In the rows, 128 means zero.
The rows below come in pairs that one turn or mirror swaps. Which row does each named row swap with?
The rows were stretched afterwards, more along some directions than others.
duzi: [151 114 151 136 137 134 158 150 152 115 139 113 120 109 121 121 110]
zeto: [135 156 128 131 142 149 124 128 145 147 138 149 168 168 138 100 112]
Davob: [136 151 132 157 118 144 129 162 157 132 170 138 149 156 150 122 101]
raru: [150 137 145 124 148 130 132 113 156 126 132 139 107 127 142 120  98]
Rim: [153 159 133 118 132 147 111 113 152 130 162 150 111 132 159 118 115]
Zeron: [142 154 155 117 149 142 111 120 135 116 138 126 131 131 116 121 124]
maned: [139 160 153 144 154 132 123 130 104  96 124 125 174 140  94 108 115]
mol: [146 160 127 153 118 143 131 159 163 151 171 151 131 164 167 134 105]
Mozo: [149 112 158 114 143 141 141 140 142 117 137 129 123 145 134 102 108]
mevi: [134 157 143 140 158 131 130 130 135 123 109 143 163 167 108  98 118]
Lala: [146 147 183 132 156 124 141 140 139 137 114 146 146 120 124 128  98]
mer: [155 140 170 128 126 134 150 114 136 130 120 146 168 114 117 103 104]
Fana: [138 137 131 138 110 122 132 129 151 135 132 119 118 151 131 118 113]
favok: [138 136 158 146 120 125 157 146 124 101 108 111 141 126 120  97 116]
fori: [155 148 139 109 120 142 130 119 166 167 152 161 121 140 161 100  96]
duda: [130 138 126 139 124 131 151 150 159 129 153 142 123 166 131 110 117]
zogu: [157 149 154 148 131 131 159 148 141 100 126 133 146 157 123 112  97]
nad: [138 153 151 135 123 135 126 117 137 159 143 141 132 136 147 122  95]
zirof: [152 137 136 130 111 135 134 121 158 142 145 159 135 145 151 120 118]
paku: [152 167 129  97 138 136 118 124 156 148 137 141 125 149 139 126 110]
pur: [160 119 138 100 132 129 148 125 146 119 119 130 104 138 114  80  85]
kur: [155 158 134 136 137 139 138 159 157 143 164 149 138 157 142 114  93]
tovu: [160 162 146 138 114 142 155 163 157 117 118 137 137 145 140 120 113]
tev: [134 160 124 152 116 142 128 154 150 133 166 142 140 157 145 138 107]
Gav: [151 147 164 107 142 126 154 140 146 108 135 137 133 131 134 106 125]
bir: [142 119 123 105 140 128 153 145 160 148 136 153 120 174 136 115  96]
furez: [149 123 131 125 135 120 152 164 141 129 127 118 111 139 116 132  94]
tul: [146 116 161 130 128 120 152 118 126  94 110 117 154 125  85  87 121]
lov: [144 130 154 129 129 134 168 111 142 135 126 143 154 128 113  90  94]
mul: [139 143 146 136 138 141 133 100 135 135 124 152 152 116 122  87 109]
kuper: [150 178 173 137 142 130 140 151 156 123 129 154 173 139 137  99 124]
lod: [153  98 133 130 113 123 132 118 168 120 168 118 102 114 138 110 119]
botu: [140 138 152 149 137 146 143 134 140 151 140 150 172 148 135 112  85]
fose: [142 114 144 137 120 128 136 145 159 108 154 119 105 104 147 131 119]
nefad: [145 116 133 146 120 137 140 150 152 107 150 110 105 122 143 127 125]
revev: [153 119 175 132 152 127 132 114 133 111 141 134 141 134 118 103 112]
zorik: [142  93 116 106 140 130 132 105 138 113 157 123 120 140 120 105 115]
Rakig: [141 111 143 129 147 140 140 143 125 102 123 119 130 140 114  94  98]
guze: [162 133 155 133 120 141 151 144 127 112 115 135 137 146 105  94  91]
pimu: [140 126 143 138 140 122 147 132 132 133 161 134 138 122 127 127 104]
lilus: [132 111 149 148 126 139 140 149 157 114 156 115 120 112 142 127 114]
nevel: [138 131 108 112 129 139 115 115 133 105 137 137 102 155 126 106 132]
bido: [144 130 137 124 117 143 156 136 133 102 120 118 133 138 113  87 121]
mip: [141 153 135 101 148 139 124 121 123 117 113 146 126 148 108  90 106]
toza: [133 145 146 110 149 126 122 100 140 145 135 160 132 146 119  93 107]
kis: [129 124 157 141 124 117 146 118 142 114 150 128 121 129 139 102 128]

paku pairs with Gav
revev pairs with mevi
mul pairs with guze
lov pairs with pur

The rows below come in pairs that one turn or mirror swaps. Which row does each named row swap with?
The rows were stretched afterwards, more along some directions than others.
sizu: [124 120 122 118 132 132 146 115 141 153 137 127 144 147 149 145 133 114]
kozel: [118 103 154 131 142 117 120 136 129  89 113 113 110  97 174 120 103  97]
det: [103 124 120 126 113  92 158 145 133 140 142 140 125 143 156 116 126 133]
Mosa: [113 103 154 100 143 130 140 114 144 136 141 132 147 128 152 142 132  69]
mir: [ 96 116  98 114 102 124 122 163  94 112 121 105 138 158 140 126 123 108]
zabed: [106 134  84 115 107  88 107 162  85 110 123  84 132 167 162 106 111  87]
Gorep: [ 90 106 120 121 143 102 131 137 133 112 143 134 124 124 143 126  99  63]
suv: [120 135 110 150 132 125 132 118 121  99 144 134 120 118 140 116  93  70]
gefit: [107 128  92 115 126  80 114 162  81 114 139  82 129 124 153 116 111  88]
lapo: [ 88 106 124 124 122  80 152 160 145 139 128 119 138 174 179 123 135 104]
fufov: [109 119 118 136 120 110 123 139 119  91 145 123 108 114 129 118  83  81]
fope: [ 90 107  94 123 120  85 149 155 151 147 143 136 124 159 166 118 136 122]
bivu: [114 111 152 113 147 129 137 109 143 137 140 134 146 134 149 150 135  69]
Giveg: [ 93 117 107 118 112  94 148 146 133 150 133 135 153 176 157 118 145 121]
Fise: [134 113 147 126 126 112 135 125 130  82 116 126 116 111 163 114 118 103]
Zevo: [103 118 103 116 110 113 119 161  90 117 124 104 126 164 137 133 119 109]
kav: [104 129  98 153 116  99 116 138 109  95 129 125 116 123 143  90  88  84]
lopo: [111 109 123 117 140 125 139 120 137 154 140 114 153 145 164 146 132  86]
kel: [116 138  86 108 117  94 124 139  82 116 145  93 147 150 139 106 115  85]
Tun: [115 153  78 122 113  85 126 144  88 125 139 105 122 146 147 106 108 111]
dezib: [127 112 148 127 131 123 110 124 111  83 109 116 116 101 161 121 111  90]
dus: [106  93 140 112 144 127 149 127 146 140 143 118 133 136 177 159 137  73]
zifan: [103 119 102 110 108  95 134 157  99 118 126 110 158 194 134 125 127 108]
vanal: [106 113 108 130 133 106 137 138 136 104 155 140 118 119 122 106  98  73]
zad: [111 114 140 120 134 125 140 133 137 145 126 117 130 138 178 161 128  93]
pifu: [117  95 123 108 151  99 120 142 123 107 139 117 132 119 154 113 137  80]
zibup: [ 99 124 100 160 127  95 123 151 122 103 130 122 116 121 153  85  90  83]
dise: [129 123 124 127 132  95 107 146 102  89 131 104 113 106 146 104 115  81]
fiva: [112 125 127 117 126 138 135 128 137 133 132 134 124 120 161 157 123 109]
fesu: [ 97 120  94 115 115  91 129 153  82 110 146 112 119 155 148 134 117  89]
Dogev: [107 101 132 100 133 128 145 113 141 154 131 130 136 143 169 156 141  94]
Dotim: [128 127 110 107 103 143 136 133 100 112 131 123 141 143 124 141 134 118]
roro: [125 115 119  96 128 114 117 131  89 110 121  94 156 154 144 150 140  70]
Zazu: [111 122 101 120  99  97 139 136 134 133 139 138 136 162 143  80 121 110]
tef: [ 97 110 116 129 105  90 152 156 139 140 139 127 132 172 166 110 121 124]
nulag: [134 114 151 128 128 124 125 123 127  83 114 126 112  95 153 110 114 102]
Los: [112 139  96 158 124 106 126 130 122  99 143 130 111 109 138  90  85  88]
tira: [ 86 106 128 123 110  87 154 159 137 144 120 133 122 166 179 126 135 134]
zeg: [111 149  75 126  93  94 107 155  79 116 131  97 122 141 145  83  98 101]
lopil: [ 98 131  80 115 121  81 110 164  82 120 125  81 121 136 170 105 112  91]
bep: [ 99  95 117 119 119  87 155 137 156 135 144 140 120 143 163 117 136 113]
tav: [118 107 134 118 144 102 113 150 126 100 132 114 114  97 157 110 126  92]
Gos: [ 94 113 106 135 126 100 127 142 140 111 150 133 113 120 131  95  84  74]
lukik: [127 111 133 113 157 100 122 137 126  97 145 115 117  95 150 118 119  82]
Nobor: [111 134 101 119  88 132 115 156  94 109 113 109 122 144 144 132 113 131]
modo: [110 124 100 109 107 125 132 152  92 114 119 113 124 154 148 153 138 116]
logom: [116 116 107 103 146 109 127 137  84 120 145  97 121 117 165 157 129  69]
Dat: [104 117 107 110  99 128 122 157  90  98 127 107 122 138 151 141 118  82]

dise pairs with fufov
Fise pairs with suv
zibup pairs with kozel
tav pairs with Gos

